(in the rows, 128 means zero)
Named moves, each a turn or a mirror, and the order they were made in; the first pair answered:
j107:
[141 132 126 121 157 118  84 118  94 144 113 112 190 161 133 141 103 107
 111  99 129  95 151 141 140 147 143 105 160 168 128 115 114 123 149  96] => [142 135 133 127 153 117  81 112  75 131 132 112 199 155 133 141  97 109
 104  96 139  95 148 154 138 145 140 109 154 153 132 117 123 123 149 118]
[158 146 127 116 137  70 162  75 114 100 200 155 165  88  84 141 109 123
 102  95 109 149 119 128 117  98 115 170 117  90 155 107 119 129 154 157] => [147 140  95 109 143  68 178  94 177 141 143 171 137 138  85 134 130 104
 123  93  78 162 137  75 138 111 124 144 140 160 142 103  98 130 161  87]
[123 126 123 167 143 107 138 117 130  73 122 155 115 122 172 127 121 139
 115 142 129 151 104  86 146 111  96  95 125  83 150 139 140 163  92 168] => [117 128 114 167 148 100 144 125 157  87  97 163 108 137 175 125 130 132
 119 144 112 151 110  69 159 117 101  84 132 109 144 139 133 162  91 148]
j794:
[122  98  96 124  94 100 162 148 119 150 116 161 107  98 131 100 140 134
 109 157 112 170 126 122 129 120  95 114 108  72 129 117 165 157 124 201] => [146 109  93 107  74  87 160 150 131 189 127 140 142 110  76  84 145 119
 124 136 116 149 163 141 112 139 134 142  96 152 112 110 138 123 174 134]
[ 95 137 139  90 151 158  72 143 103 179  78 112 110 136 124 145 148 133
 118 160 112  63 129 120 163 119 136 105 171 136 136 129 149 136 120  60] => [ 92 133 138  95 155 160  74 145  97 169  81 117 108 133 137 150 143 133
 113 168 108  65 120 118 167 121 132 103 172 117 138 129 155 142 109  75]
[148 153 144  97 100 109 174 163 176 207  79 126 119 138  93 120 158 134
 184 132 159 139 159 144 128 114 140 162  95 107 142 115 119  75 132 143] => [131 146 141 107 115 119 177 159 164 167  66 143  96 124 132 135 154 146
 169 146 156 158 136 136 139 103 117 145 105  52 155 120 139  90  99 191]
[146 128 155  95 123  94 140 167 183 172 103 155  93 125 102  96 171 146
 135 123 125 156 147  87 154 191 137 126 120 140 146 142 139 117 169 147] => [135 122 160 106 138  93 141 167 176 151  96 162  78 116 129 102 169 153
 124 128 119 169 132  77 161 183 121 110 130 105 146 144 147 125 146 171]
j292:
[147 129 159 118 108  82 121 109 103 138 178 124 197 124 149 156 132 118
 133 136 117 108 124 127 113  95 121 181 114 147 130 118 152  99 137 185] => [126 147 121 123 137 105 107 119 124 154 135 112 188 184 176 156 117  97
 133 129  97  91 132 108 138 110 128 140 158 205 109 113 126 123 140 116]
[130 143 115  90 160 140 111 136 109 151 102 100 130 139 124 117 118 104
 143 132 139 112 144 146 127 144 154 138 136 139 139 135 130 110 106 111] => [135 148 106  89 132 146 146 132 149 141 118 113  99 127 103 105 131 122
 149 143 143 132 132 148 118 120 146 143 105 151 132 140 131  97 119 112]
[126 108 110 135 140 146 130 143 112 109  34 135 107 161 150 122 146 133
 133  93 144 140  96 112 123 181 153 157 139 131 134 147  93 155  99 142] => [131 111 116 132 111 142 153 137 143  98  54 142  84 142 133 112 164 152
 138 102 153 162  82 117 112 160 147 174 107 126 136 153  99 146 109 154]
[158 120 154 122 159  99 127 151 102 152 100 122 145 132 194 175 157 104
 152 123 114 104 134 120 126 135 150 124 119 176 137 124  91 117 156  82] => [168 123 156 115 122  96 161 140 146 138 126 132 114 112 171 157 177 123
 161 137 122 128 119 127 112 111 139 142  74 180 139 131 103 104 170  89]
Pairs:
(two moves a pair)
[115  83 152 120 110 101 185 196 121 133 152 151 163  86 152 140 113 108
 108 114  68  95 148 134 122 137 126 177 130 118 120  96 108 152 119 135] => [114  91 128 118 106 107 196 198 162 139 138 154 139 108 155 131 121 109
 124 120  58  97 153 126 124 137 128 165 132 145 112 101  97 153 132 103] : j107, j292
[ 97 106 151 133 168 147  91 149  65 146  70 128 146 123 171 152 116 116
 128 121 117 119 132 128 138 147 127 124 172  62 136 121 147 139  80 176] => [104 138 146 147 114 181 129 121 104  84 142 116  94 109 161 127 112 161
 128 147 152 124  82 180 116  96  98 128 110  67 132 133 160 142 100 193] : j292, j107
[139 150 107 132 101 149 149 126 154 108 140 130  94 140 106 105 141 132
 155 132 145 126 112 142 116 130 130 137 107 141 114 123 141 116 148 100] => [129 130 116 125 129 127 127 144 139 149  96 135 123 153 114 118 144 100
 158 118 125 119 143 113 130 171 147 133 142 150 119 118 134 120 137  85] : j292, j107
[125 151 145 148 159 112  94 134  73 127 147  91 200 130 157 138 124 107
  90 103 118  92 141 134 124 135 133 101 148 139 137 100 120 144 131 119] => [134 176 130 152 100 134 140 111 129  82 189  97 149 117 133 118 135 149
  99 124 142 111 106 165 107  89 107 110  86 153 132 115 129 139 155 126] : j292, j107
[ 95 164 100 124 140 148 114 128 152  87 105 169  70 184 191 113 127 141
 116 131  57 147 103  88 131 127  83 135 137 137 137 102  99 128 120 170] => [102 172 111 127 143 151  98 122 115  68 134 156  87 169 196 118 116 145
 102 130  73 129  98 113 122 123  80 134 137 112 146 102 105 135 116 197] : j107, j292
[132 139 118 143 111 168 102 130 133 126 157 100 157 150 110 110 120  97
 148 110 175  96 180 176 105 150 114 129  87 113 139 138 136  91 139 132] => [108 143 101 161 142 190 102 135 146 106 121 105 125 173 156 119 106  93
 138 122 161 104 166 159 123 148  97  86 114 108 138 138 133 122 114 133] : j794, j292
[129 146 117 131 137 141 134 114 131 166 130 111 154 141 137 120 128 122
 148 108 115 138 126 123 116 136 128 147 138 178  93 126  86 117 152 106] => [123 138 135 138 126 137 153 108 122 128 143 131 127 100 151 130 134 149
 135 128 125 165  96 123 112 112  97 155 115 101 117 136 117 119 122 176] : j292, j794
[130 137 103  97 168 101 111 140 146 151  93  81 128 153 181 117  98 171
 124 157 119 133  82 106 136 129 118  93  92 113 139 126 113 189  96 132] => [162 129 127  82 118  79 132 133 152 166 137  80 145 119 121 103 127 182
 137 147 141 135  90 135 109 123 135 146  45 124 139 125 116 152 134 133] : j794, j292
[120 142 136 133 131 118 125 135 134 152 122 102 141 173 143 136 123 126
 116 120 122 113 158 105 114 142 138 103 137 197 145 132 110 131 153  63] => [135 122 173 129 133  99 108 134  70 153 145  98 190 131 140 146 121 128
 104 119 131 110 167 119 103 152 144 130 139 137 164 130 126 121 139 123] : j292, j292
[140 125 121 116 107 162 124 126 125 149 137 131 121 154 118  99 125 136
 108 124 128 143 135 182 119 116 143 152  96 158 108 138 153 112 112 144] => [125 126 119 124 136 165 106 133 103 139 119 130 130 160 153 114 110 124
  98 128 122 141 133 172 132 123 140 130 127 129 113 141 153 126  85 160] : j794, j292
[127 116 141 117 134 142 114 133  93 164 117 117 143 118 116 130 133 122
 139 105 138 122 141 153 112 146 146 154 120 109 127 132 129 105 119 146] => [112 109 131 122 150 144 116 135 112 150  87 137 116 129 147 138 134 119
 140 113 123 137 129 121 128 141 131 130 132  88 128 141 133 123  89 151] : j107, j794
[137 145  89 147  92 128 148 147 234 186  77 136 117 202 129  88 119  85
 155 141 149 140 159 146 150 107 131 116 135 253 117 140  57 139 201  24] => [ 99 135 122 182 125 155 143 124 147  68 106 165  85 130 235 122  82 132
  99 183 175 168  76 160 156  59  53  83 144  51 167 157 121 190 100 212] : j794, j107
[150  78 141  97 130  67 112 121 124 146 158 165 173 115 119 147 200 112
 138 107  90 179 164  76 148 149 172 153 105 127  95 131 132  68 119 113] => [149  92 155 113 136  82  92 104  66 111 203 145 196 101 134 153 171 116
 118 105 118 156 146 119 133 139 160 158 104  89 102 133 142  78 113 158] : j292, j107
[163 147  95 138  82 195 143 136 190 114 153 104 117 182  77  87 106 111
 120 134 174 118 123 152 123 128  95 139 128 176  83 109 129 127 160  80] => [171 116 153 134  91 166 122 131  99  97 187 112 168 111  89 105 107 121
  94 136 191 120 118 172 105 131  88 175 128  65 117 115 162 119 125 186] : j292, j794
[127 127 112 111 115 175 150 154 171 159  71 130  78 164 121 133 136 131
 174 101 126 139 149 124 123 124 127 114 126 177 108 126 129 130 120  81] => [144 100 145 101  98 143 160 156 159 167  79 150  97 119  99 137 168 137
 184 103 126 156 150 115 109 125 130 147 105 136 125 127 146 104 113 117] : j292, j107
[129 128 122 127 154  50 128 134 128 136 142 166 164 129 145 149 111  99
 111 140  99 129 143  75 144 126 129 106 146 165 142 110 104 132 138  98] => [132 127 122 125 127  51 157 120 158 107 154 186 128 104 138 140 128 123
 114 161 102 156 115  77 137 102 105 111 113 140 143 121 123 128 136 126] : j292, j794
[106 139 100 143 144 117 134 122 146 104 141 153 123 119 158 113 102 107
 104 136  80 144 122  84 147 118 111  95 139 148 135 136 124 137 121 117] => [134 149 111 135 119 111 124 113 131 125 177 132 160 111 118 109 102 100
 108 121 103 119 139 124 127 123 135 132 123 176 126 129 114 114 160  95] : j107, j794
[119 120 156 142 126 115 124 144  98 109 133 129 124  98 148 133 125 126
 122 126 124 136 117 132 110 124 122 139 119  88 131 135 144 141 105 185] => [133 134 142 137 124 117 111 149 122 154 129 103 144 141 112 122 120 103
 134 102 117 113 154 134 108 141 155 144 125 176 114 127 110 125 149 107] : j794, j292
[133 104 123 110 138  81 150 122 129  96 110 144 144 138 150 150 126  89
 117 126  94 172 127  62 173 107 120  88 162  90 140 144 132 139 113 152] => [149 114 111 105 104  80 161 123 169 124 127 131 146 157  96 131 144  86
 142 116  91 164 144  70 159 111 139 108 142 165 122 142 118 117 158  93] : j292, j794
[138 122 141 132 114 124 117 124 144 166  66 150 139 137 143 109 136 102
 146 150 127 151 157 110 148 144 133 109 116 121 126 139 144  90 109 135] => [129 133 124 137 131 141 103 124 138 157  66 135 142 156 159 111 114  99
 137 146 131 139 151 116 152 141 129  86 136 137 119 133 137 108 113 120] : j107, j292
[168 119 156 109 101  69 136 152 120 144 168 148 150 104 140 134 132 121
 146 130 107 148 138 115 101 118 136 151 101  87 137 125 129 108 133 140] => [141 126 128 124 148  96 115 164 105 147 118 142 145 150 187 149 103 100
 136 124  90 135 139  89 129 133 130 103 158  98 132 124 112 147 110 117] : j292, j794
[144 138 163 122 118  88 132 122 108  92 189 125 166 107 120 127 112 136
  80 145 132 109 126 147 135 118 124 117 112 138 119 117 150 128 141 148] => [141 150 141 129 107 102 153 121 158  87 176 128 134 126 114 117 116 142
  93 155 129 114 116 136 139 102 119 101 106 179 108 121 142 138 157 114] : j292, j292
[123 124 146 129 167  95  99 125  67 135 152 123 194 120 139 145  96 100
  94 131 133 100 145 122 139 142 134 124 156 134 138 122 116 144 118 135] => [131 135 117 121 106  96 170 121 191 129 150 154 110 126  96 116 141 128
 131 158 130 143 126  99 137 110 122 129  91 191 119 138 118 128 144  94] : j107, j292
[147 102 126 105 110 183 133 130 100 198  53 112 117 138 115 103 164 130
 156 104 151 123 160 132 117 182 164 197 107 127 135 130 146  93 118 127] => [128 100 117 117 129 198 144 125 102 159  35 132  83 134 162 113 161 142
 143 122 145 147 135 116 136 169 138 168 118  78 146 137 157 116  76 167] : j292, j794
[134 153  80 111 148 120 136 134 133 128 141 133 131 156 167 109 121  82
 127 130 113 106 168 137 174 137 101  92 161 207 120 118  63 189 150 115] => [143 130 129 104 149  94 113 134  60 134 171 134 186 100 162 122 118  84
 115 123 127  99 174 159 156 145 105 128 160 128 138 113  84 174 132 192] : j292, j292
[121 130 112 117 114 168 119 113 134 135 111 104 108 138 127 100 119 131
 129 131 123 133 118 126 133 127 115 108 149 123 108 141 134 134 105 128] => [134 127 129 114  94 151 125 111 124 136 135 105 122 116 106  94 131 142
 135 125 132 131 124 139 119 121 124 132 131 110 112 142 139 121 115 145] : j794, j292
[ 95 145 109 153 165 124 129 120 128  80 149 128 123 151 178 138  87 117
 101 132 115 120 104 117 154 125 116  69 159 154 138 126 116 175 128 116] => [106 125 145 147 157 105 120 115  81  77 175 132 156 107 170 146  92 126
  95 129 128 117 103 134 138 124 117  93 147 101 151 126 138 163 118 167] : j292, j292
